One turning vector, and how many steps it has turned
The counts run from 0 to 156.
[  8   5   8  22   7 -30 -20  22 -20  14  -5   9   7 -28  -4 -31   0 -11
 -33  34  -9   3  31   5   6   7 -23  -5   2  -6  38  42  14   9   8   6
 -13   9 -18   3 -10  14   8 -23  16   1 -15 -10 -22   4 -24  10 -29 -16
 -20 -12  13 -19  39  -8 -44 -38  14  24 -41   8 -47  -7] -> 28
[ -1  21   5  15 -27  -4  16  32 -25  11   7 -25  -7  -6  -1 -40   9   1
 -33  28 -38   0  28  14   2   5 -44   4  31 -10 -41 -13   9  -5   2   2
  12 -17 -28 -13 -11  26  11  16  -6   4 -13  10  -1 -12 -27  12   4 -16
 -40  -5  16 -29  18  -4 -30   5  21  -4 -48 -16   5  36] -> 75
[  2 -10  17  38  22 -25  15  26 -32   3 -18  -7   5 -36   3 -24   3 -21
 -10  15 -14  -3  49   1  -2   8 -26   6   9   1  19  37   8 -10   4  16
 -31  17 -12  12 -20  24  -2 -27  25  23  13 -15   6   0 -24  38 -15 -13
 -29 -10  19   7  26  -1 -20 -12   8  21 -27  18 -45 -13] -> 34
[ 15   5   6  18  10 -10 -14   8 -18  27  -4  17   3 -29 -11 -30 -14  -2
  -8  39  -6   3  16  18  -2  -1 -19  -3  -6  -9  17  43   9  21   3  -3
 -24  -8  -8  -1  13   1   2 -23  20  -8 -24 -15  -9 -12 -27 -34 -35  -7
 -23 -18   4 -20  28 -14 -36 -10  14  14 -34  -8 -43 -20] -> 29
[-22  21  -1  31   7 -15  -8  36 -12  12  -6  -6 -14  16  -3  -6  -1  -2
 -25  48 -29   5  30  17 -13   1 -39 -16  39   8   7  32   5   4 -23  12
  -8 -10  11  18  13  14 -12 -39  11 -23  -1 -14  -6   8 -22  19 -22 -29
 -27 -28  25  -6  24  -4 -24 -14  27  12 -42  -3 -31   7] -> 2
[ -8  15   7  -1 -26   3  -7  48 -25  12  21   3  -4   0   8 -23  17 -11
 -18  30 -35   2  12 -14 -27  22 -45   4  10 -12 -33  18  22 -19 -18 -11
  19  -5 -23  -7  22  15  12 -13  16 -24 -18   3   4   0 -23 -27 -34   3
 -43 -21  15 -20  30  11 -19   4  13   2 -41 -24  -6  21] -> 135
[ 10 -40   7  24  23 -18   6  -3 -28   0 -15   5 -17 -22  11 -32   8  -9
   7  15  13  -1  44   8  33 -13  13   1  27 -23  21  22 -13  34   0   2
   2  -6 -32  15   1   2  19 -11  16  16  -5 -31 -17  -4 -42   4   5 -34
  -9   0  12   4  46   6  -5   9  17   9 -20  20 -57 -20] -> 59
[ 14 -18   9  15  -1 -13  -2  20 -18  30  12  29  15 -13 -12 -19  -3   3
  -5  36 -27  -5  30   2 -11  -2 -19  -6  -1   4 -11  43  25  23  -1  -8
  -4  -5 -27  12  19   8  20 -29  36 -17 -48  -2  -1   0 -14 -31 -37  -6
 -13 -32  -3 -14   6 -14 -47  10  -1  -2 -22 -19 -48 -17] -> 23
[ 12 -52  12  40 -18   9  38  35 -27   5  11   8   4  13   4 -21   7 -14
  14  -7 -32 -15  38   5   7  11 -47   5   7   1 -14  -9  -3  12   6   8
   1  13 -28   6  14  31  36  14  19  -6 -11  -6 -13   2 -14  15   1 -42
   3  25 -12   2  18  14 -23  25  -1  19 -45  -5 -20   6] -> 45
[  8 -23   9   5  12 -26   8   1 -21  -4  -1 -15  -6 -49   5 -15   2 -25
  11  29   9  -6  33   0  26 -12  -7  12  31 -33   8  29  14  22   1  -2
   5  -3 -28  -1  14  -3  16 -22   8  13   4 -20   6   6 -44  -3   9 -18
 -28 -28  14   3  54  10  12  -4  19  16 -25  11 -43 -28] -> 60
[-34  23  20  24   4 -15   1  43 -26  -3   7 -20  -7   1   8 -19  16 -22
 -23  22 -28   4  32  18 -13  20 -44 -17  15  10  10  13   6  -7 -15  12
  -6  16   8   1  -3  21 -11 -18  29 -10   9  -6   1   3 -23  39 -23  -4
 -34   2  16  -4  27   2  -4 -19  29  17 -47 -10 -11  13] -> 8
[-22 -27   2   1 -36  11  20  29 -17 -15  20  -6   2  36  26 -13  26 -28
   0   5 -33  -1  32  -3   8  18 -20 -26  30  -7 -18   4  14  14 -17 -14
  49 -11 -37  16  29  23  20  10  22 -21 -22  -5 -13   2 -30  13  -6 -25
  -7  16  -3   0  19  14   2  17  24  -4 -38  -5 -17  37] -> 105
[-27  23  11  30  -1 -17  15  19 -23  -8  -9 -35  -9   6   3 -33  14 -18
 -20  32 -31  16  30  26   3  -5 -23 -18  40   4  15  -2   2  15   1   2
  -5 -11  -9  10 -13  11 -14 -14  11  -3  15 -11  -6  -4 -31  54   3 -17
 -34   6  27   3  32  -7  -4 -16  33   8 -37  10 -16  17] -> 94
[  9 -17  23  13 -11   7  23  33 -24  19  15  -5  -9 -11 -26 -28  -9  -4
   7  15 -28  -7  14   2 -18   9 -50   5   4  -6 -51  -2   9  -9 -23  -7
  -7   0 -13  -8  20  15  37   4  28  -9 -15   1  36 -19 -10 -18 -24  -9
 -27 -14   0   1  22   4 -20  37  10  14 -29 -26 -16 -10] -> 43
[ 18 -26   4  16 -21   7   2   9 -20   9   6  20   4  28  -3 -44  11  20
   7  20 -28  -4  52  24  10   1  11  -9  15 -12 -29  -6  10  32  -1   5
  -2 -17 -35  26  -9  13  21  12   7   8 -40  -8 -11 -20 -38  -2  -8  -8
  -3 -13   0 -20  14  -7 -26  37   5 -10 -23 -11 -31  10] -> 77
[  5 -22   2  27  -2   2  35   7 -30   5   2   6 -25   1 -15 -21 -12 -25
  11  23 -31   4   6  28  10  13 -47 -20  12   2 -18  12 -10  20 -20 -11
 -25   4  -2 -24  41  14  24   9  27 -10  -6  -7  25 -23 -22 -13 -46 -28
 -23   6  -7   3  48   0  -2   8  36  16 -32 -35 -25   7] -> 37
[ -5  25  18  -1   1 -12 -23  16  -3   3  -7  10   2 -20  -2 -29   2 -20
 -12  51 -26  16  20   3  -1  13 -15 -19  13  -8  17  44  24  23 -14   2
  24 -18 -17   7  13  -1  12 -29  17 -11 -27 -12 -12   2 -32  -7 -31   9
 -31 -39  10 -32  28 -16 -23 -16  12 -10 -31  -8 -31   9] -> 115
[  2   3  13   7 -13  -2 -16  42  -3  25   8  26  17 -14   5 -31  13  16
 -22  32 -13  -1  45   0 -13  12 -20   6   5 -12  -3  33  20   1  -6   8
  -5  -1 -23  16 -13  23  10 -32  16  -1 -36  -6 -10  13 -16 -16 -30  -9
 -12 -34   8 -19   6 -11 -48  -4  -6  14 -30  -3 -49 -19] -> 22
[ 10 -21  -1  12   7   3   0  10 -30  23  -6  27 -25 -22 -23 -11 -19 -17
  15  43 -17   6  16  24   7   7 -22  -8  -2  -5   0  45   4  30 -25  -7
 -18  -4   1   2  44 -11  12 -18  22 -27  -6  -7   4 -10 -22 -29 -50 -24
 -17 -17 -10  -6  40  -5 -14  -1  27  16 -29 -32 -35 -15] -> 30
[-17  16   4  26  -7 -19 -10  24 -15  17 -11 -12  -6   5  -6 -23  -8   9
 -42  47 -28   1  35   9  18  -8 -20  -5  48  -4  11  -1  -6  10 -20  16
   8 -23 -11  18  -4   4 -18 -31  -9 -12  -7 -22 -18  -7 -47  27  10 -31
 -21 -25  29 -17  21   0 -33 -13  26   3 -44  13 -35   0] -> 88
[ 14   0  12  21  -6 -13   0  -7   1  18  -3  17   6   5  -7 -38  -2   6
 -11  30 -31   6  36  24  11 -23 -12   5   6  16   2   2  12  46  20  12
   5 -19 -40  15   7  17   4 -14  -3  -5 -37 -16  -1 -15 -36   9   0 -24
  -3 -24   4 -23  -7 -24 -49  17  -3  -4 -36 -17 -38  11] -> 83
[-16 -33   3  34   1 -15  26  19 -33   0  -7   8 -13   1  -1  12   6 -20
  13  21 -11  -9  25   1  11   7 -28   9  34  -4  16  19 -11  14  -8   8
   2  13 -11  20  43   8  12 -21   8 -18  16 -26  -1   5 -20  15  -5 -60
  -3  11 -10  31  40  21   2   9  23  32 -38   3 -47 -11] -> 32
[ -7   1   7  38   0   0   4  36 -34  14   1   2 -13  -7  -5 -13  -6   2
 -14  29 -22  -2  35  16  -5  21 -37   4  17   1 -17  27  -7 -15 -20   7
 -36  -3   9   8  -5  20  -4 -23  24   4  11 -14   4  -8 -14  19 -34 -28
 -35  -4  32  -4  30   6 -27  -7  15  16 -36  -5 -26   2] -> 155
[  4 -42   5  28  20  -6  29   8 -34 -17  -2   4  -8 -24   3 -19   6 -51
  20  12  -3   5  25  13  12  10 -18 -10   7  -5  21  44  15  26  -4  -9
  -3  22 -15  -8  26   0  26  12  29   7  -2 -27  -5   2 -24   2 -16 -17
 -16  15 -14  13  58   5  19  -4  25  25 -20   4 -28 -11] -> 152
[-14 -20   5   1 -14  -4  15  20  10 -10  20   9  -3  28   7  -5  15 -27
  -2  20 -25   7  11  -3   7  -5 -29 -15  21   0  -3  -6  20  28   3  -1
  40  -3 -34  17  52  27  12 -10  10 -47 -32  -2   9  -1 -19   2   1 -35
  14  -2 -17   8  12   5 -10  21  16   3 -48 -27 -26  20] -> 111
[-19 -18  17  17 -10  10 -10  24 -35   1  -3  17 -20  22  -1 -30  20 -12
  11  27 -28   7  52  36 -25  12  -5 -29 -12  15 -11  30   9  15 -19  -4
 -33  -5 -12  10 -11  12  15 -19  39  -6 -17 -13  -9 -16 -12  14 -55  11
 -18 -17   5  -6  19 -22 -19  11  17   2 -15 -13 -30   3] -> 10
[  4  13   6  30 -17 -17  -1  45  -4  14  -1  20   5 -10 -10  -6 -14 -12
 -29  36 -33  -1  -6  -4   0   1 -51   6   7  -4   2  17  14  -1  -1  -2
   2   2 -13  -8  20  17  19 -15   5 -23 -20   5  -9  14 -19 -16 -25 -22
 -22  -7  -2 -11  17  -1 -49 -17   9  11 -51 -23 -24  21] -> 142
[  6 -31  15  41  14  -6  23   4 -29   9 -18   2 -33  15 -14 -24  -9  -3
  13  10 -23  -2  42  37  29 -16 -17  -7  20  17  -2 -16  -9  40  10   8
 -34 -19  -9  10  10  20   9   4  23  10  -8 -14  11 -20 -23  22  -8 -46
 -11   9  -7  12  17 -12 -22  24  15  12 -25 -20 -34  -5] -> 64
[  4 -14   5   7  17  -5  -5  -9 -15   6 -16   8 -19  -7 -26 -28 -10  -2
   8  40 -11   1  41  28   7 -28   3 -12  23  12   3  10  10  55  -3   2
  -6 -23 -25  34  20   7   0 -31  20 -11 -30 -19  13 -13 -31   8 -11 -18
  -9 -33   5  -6  15 -19 -21  17  30 -12 -15 -15 -42 -12] -> 90
[ -9 -44   9  47   0  -2  26  27 -50  -7   3  -5  -4  18  14 -15  23 -12
   3  -1 -19  -8  51  16   4  17 -20  -6  19 -13  -3  23 -12  -6  -6   1
  -9  12  -9  22  -4  24  16  -5  18   6   9 -20 -18  -2 -19  29 -18 -45
  -9  29  10  12  45  14   7   8  15  24 -36   5 -27   3] -> 39
[  5   0  24  23  27 -26  12  21 -33   1 -11  -7 -10 -41 -13 -43  -2 -25
  -2  31 -11   6  28  19  -7   9 -27   6 -10   3  10  38   4   5   5   3
 -33   7  -8  -4 -14  10   3 -20  33  13  -2  -7  22 -10 -25  12 -35   4
 -37 -15  10 -10  35 -13 -22 -21  12  17 -21  -7 -32 -19] -> 35
